The same turns and mirrors carry the whole set onto itself and the rows of a family onto each other. Which other rows belong to the same family as each row named below? List them in the order they appear above.
These 32 rows form 8 families of 4 rows each.
lenip: [ 1.19  2.06 -1.42  2.05  0.41 -2.72  2.55 -0.03 -0.32  0.28  1.99  1.01
 -0.35 -2.26 -2.21  1.50 -3.95]
Gizi: [-1.68  2.91 -1.02 -0.34 -1.73 -2.05 -3.04 -0.03 -1.87  1.11 -1.90 -0.60
  0.60 -1.37 -1.72  1.97  1.53]
nomot: [-0.60  0.49 -2.65 -1.04 -3.08  1.54 -1.19 -1.55  0.36 -0.59  1.13 -0.25
  3.80 -1.18 -0.83  1.38  2.65]
subak: [ 2.54  1.96  0.66  2.48  1.27 -2.11  1.26 -2.54 -0.45  0.99  2.23  1.09
 -0.63 -0.76 -0.94  1.50 -3.15]
Gazu: [-1.52  0.76  1.48  3.03  0.99 -0.85  3.72 -1.39  0.26  1.21  1.30  0.59
  1.23  2.07 -2.31 -0.01 -2.57]
mip: [ 1.41  0.36 -3.51  0.79 -2.62  3.06 -1.15 -1.76 -0.05 -0.60  2.19  0.51
  2.96 -0.84 -1.70  1.30  0.55]
tuliv: [-2.08 -0.22  1.20  1.99  0.56 -0.85  3.98  0.66  0.55  0.27  1.46  0.82
  2.27  1.16 -3.68  1.03 -2.03]
refin: [-1.30 -0.83 -1.00 -0.10 -2.68  1.66 -2.85 -0.56 -0.27  0.09  0.74  0.23
  2.97 -2.10 -1.77  2.00  2.64]
sur: [ 1.53  0.95 -0.37  1.43 -0.57 -2.07  1.14 -1.69  0.92  0.62  3.88  0.79
 -0.05 -0.53 -0.92  1.26 -4.25]
suf: [-0.64  2.41 -2.14 -0.01 -0.71  0.19 -2.54  0.37 -1.60  0.95 -1.38 -0.70
  0.53 -0.97  0.35  2.61  2.96]
Viri: [-1.58  0.34  2.39  1.74  0.19  0.70  3.76 -0.89  0.89 -1.39  1.56  2.66
  0.76  1.06 -2.24 -0.18 -1.27]
mamo: [-1.25  1.56 -1.12 -1.10  0.11 -0.47 -2.25  0.43 -2.69  2.16 -1.34 -0.30
  1.14  0.35  0.44  1.14  1.92]
fuzan: [ 2.00  1.60 -0.75  2.18  0.37 -3.24  0.09 -2.97  0.28  1.65  1.73 -0.33
 -0.45 -1.88 -1.25  2.12 -3.19]
lide: [-0.77  1.68  1.24  3.09  0.76 -0.53  4.34 -0.83  0.45  0.75  0.06  1.00
  1.20  0.95 -2.25 -1.73 -1.89]
Tomi: [ 0.62  1.21 -3.10  0.47 -1.35  2.69 -2.37 -1.75 -0.53 -1.35  0.93  0.63
  2.56 -2.15 -2.42  1.63  1.80]
pes: [-0.61  0.55 -3.03  0.78 -2.00  1.80 -2.01 -0.02 -0.47 -1.19  1.02 -0.12
  4.53 -0.35 -2.26  1.03  1.81]
geg: [ 0.38  1.51 -0.45  2.68 -0.26 -1.87  2.57 -1.60  0.20 -0.53  2.06  2.02
 -0.07 -1.79 -1.26 -0.24 -4.42]
tel: [-1.02  2.45 -0.91 -1.08 -1.74 -1.95 -1.60 -1.08 -1.29  1.62 -1.47 -0.73
  1.83 -0.93  0.47  2.11  3.01]
Raroz: [-2.10  2.09  1.54  0.22 -1.37 -2.11 -1.28 -0.25 -2.08  1.62 -2.79  0.87
  0.81 -0.28 -0.22  1.91  1.88]
Sogab: [ 1.97  1.40 -1.25  2.59 -0.97 -2.73  1.95 -1.81  1.75  1.02  1.46  1.49
  0.19 -0.51 -1.99  0.51 -3.91]
Pab: [-1.99  1.18  1.51  1.86  0.59 -1.50  4.00  0.51  0.36  0.50  1.92  2.59
  0.82  1.74 -1.51 -0.87 -0.35]
nes: [-0.69  2.60  0.40 -0.09  0.36  0.14 -1.56 -0.53 -2.32  1.11 -3.07 -0.33
  0.72 -1.97  0.48  2.48  2.10]
dapav: [ 1.35  1.11  0.45  2.58 -0.66 -1.60  2.03 -2.23  0.79  0.01  1.33  0.35
  0.96 -1.23 -1.45 -0.17 -5.06]
devi: [-1.25  0.61  0.89  2.65 -0.37 -1.66  3.76 -0.18  1.89  0.33 -0.17  2.15
  1.72  2.14 -2.16 -0.33 -1.72]
selib: [-0.65 -0.03 -1.85  0.28 -1.53  2.21 -2.17 -0.59  0.34  0.69  0.97  0.54
  3.95 -1.50 -0.55  2.74  3.02]
vusid: [-1.73  0.33  2.04  2.49  1.78  1.28  3.81 -0.93  0.88  0.36 -0.26  1.99
  1.34  1.23 -2.13  0.32 -1.61]
fiban: [ 1.85  1.40 -0.07  2.51  0.95 -0.96  1.29 -2.52  0.41  0.86  1.19  1.84
 -0.21 -2.95 -1.20  1.20 -4.21]
pezo: [-1.58  2.49 -1.12 -0.85 -1.34 -0.05 -2.35 -0.23 -0.37  1.53 -1.53  0.38
  0.34 -2.07  0.20  3.27  2.67]
Bok: [-1.93  1.95  0.96  0.08 -0.01 -0.85 -2.80 -0.71 -1.90  0.33 -2.71 -0.07
  1.71 -0.54 -1.13  2.83  2.35]
rik: [-2.85  0.15  0.61  1.94  0.34  0.62  3.96 -0.05  1.40 -1.65  0.57  2.07
  1.93  1.13 -2.04 -0.60  0.40]
vinog: [ 0.20 -0.41 -1.20  0.00 -1.54  3.83 -1.61 -1.81 -0.30 -0.37  0.65  0.04
  3.10 -2.68 -2.11  1.76  1.82]
mit: [-0.76 -0.70 -2.30 -1.53 -2.37  1.94 -2.74 -0.62 -0.93 -0.04  1.58  0.93
  2.61 -2.01 -1.32  0.30  0.84]

Which other rows belong to the same family as pezo? lide, dapav, selib
Which other rows belong to the same family as nes? vusid, fiban, vinog
Which other rows belong to the same family as refin? Gazu, suf, geg
Which other rows belong to the same family as Gizi? sur, pes, Pab
Which other rows belong to the same family as mip? fuzan, Raroz, rik

The same turns and mirrors carry the whole set onto itself and the rows of a family onto each other. Which other rows belong to the same family as each row named below? List them in the order they appear above.
These 32 rows form 4 families of 8 rows each.
Nin: [ 1.69  1.96  1.73  2.24  2.48 -3.35  0.37  0.45 -0.26]
Bafe: [-0.85  2.13 -0.50 -1.69 -1.40 -3.64  0.05  0.14 -2.29]
nagot: [ 0.36  0.40  2.78 -0.95  0.55  0.22 -0.03 -0.24 -2.24]
kunem: [-2.91  2.04 -0.48  2.54  0.31 -0.01 -0.57  2.65 -4.88]
Ded: [ 0.87  1.36 -1.33  4.00 -1.44 -1.89 -2.18  2.44 -2.88]
nitev: [ 1.66  2.35  1.78  2.17  2.25 -2.92  0.03 -0.42  0.02]
pid: [ 2.63  1.36 -2.17  2.74  1.22  1.58 -0.19  0.32 -3.41]
dup: [ 1.34  1.59  2.14  2.47  2.36 -3.26 -0.11  0.25 -0.41]
Puva: [-0.50  1.34 -0.61 -1.81 -1.35 -3.70  0.24  0.69 -2.31]
Tizo: [ 1.27  5.21  1.24  0.90  0.42 -2.17  2.03  0.84 -3.48]
dopot: [ 0.87  2.15  1.85  2.41  1.77 -3.80 -0.04 -0.20 -0.22]
bedo: [-1.47  1.51 -3.83  2.57  2.60 -1.56 -0.03  0.15 -2.06]
Rur: [ 2.30  1.90 -2.32  1.96  0.73  2.00 -0.24  0.68 -3.86]
dasid: [ 2.32  2.12 -2.58  2.14  0.84  1.75 -0.09 -0.24 -3.20]
Terop: [-0.26  0.30  2.30 -0.96  0.33  0.22 -0.16 -0.91 -1.78]
Lito: [-0.44  0.66  2.50 -0.77  0.95  0.22 -0.34 -0.91 -1.64]
por: [ 1.85  4.84  1.23  0.43  0.11 -2.33  1.69  1.56 -3.34]
lib: [ 1.46  5.22  0.98  0.41 -0.13 -2.11  1.62  0.76 -3.45]
lagek: [-0.14  1.59 -1.07 -1.70 -1.17 -3.88  0.50  0.31 -2.66]
tiru: [ 0.83  1.95 -1.50  4.28 -1.62 -1.73 -2.34  1.63 -2.95]
vomu: [ 1.18  1.27 -1.53  3.55 -1.64 -1.64 -2.68  2.18 -2.72]
zoder: [-3.05  2.53  0.13  2.84  0.31  0.33 -0.97  2.31 -4.17]
zoru: [-1.69  1.20 -3.42  2.19  3.25 -1.43  0.17  0.63 -2.39]
lub: [-0.17  1.58 -0.95 -1.30 -1.24 -3.90  0.28 -0.45 -1.85]
Fol: [-1.86  0.82 -3.47  2.20  2.75 -0.88 -0.02 -0.30 -2.41]
zivav: [ 2.45  1.86 -2.10  2.63  0.75  1.79 -0.57 -0.37 -3.26]
Fonu: [-0.27  0.14  2.24 -1.20  1.24  0.02  0.03 -0.28 -1.61]
Vapus: [-2.43  2.19 -0.04  2.71  1.09  0.80 -0.65  2.72 -4.56]
tovap: [ 1.29  4.55  1.37  0.15  0.67 -1.97  2.25  1.18 -3.84]
zivom: [ 0.31  1.33 -1.83  3.86 -1.50 -1.75 -2.70  1.53 -2.26]
Dobuf: [-1.31  0.58 -3.66  2.03  2.95 -1.23  0.35  0.36 -2.46]
Detup: [-3.19  2.62 -0.31  2.62  0.45  0.14 -0.67  1.94 -4.71]

Which other rows belong to the same family as lib? Nin, Ded, Puva, Lito, zivav, Dobuf, Detup
Which other rows belong to the same family as dopot? nagot, bedo, Rur, lub, Vapus, tovap, zivom

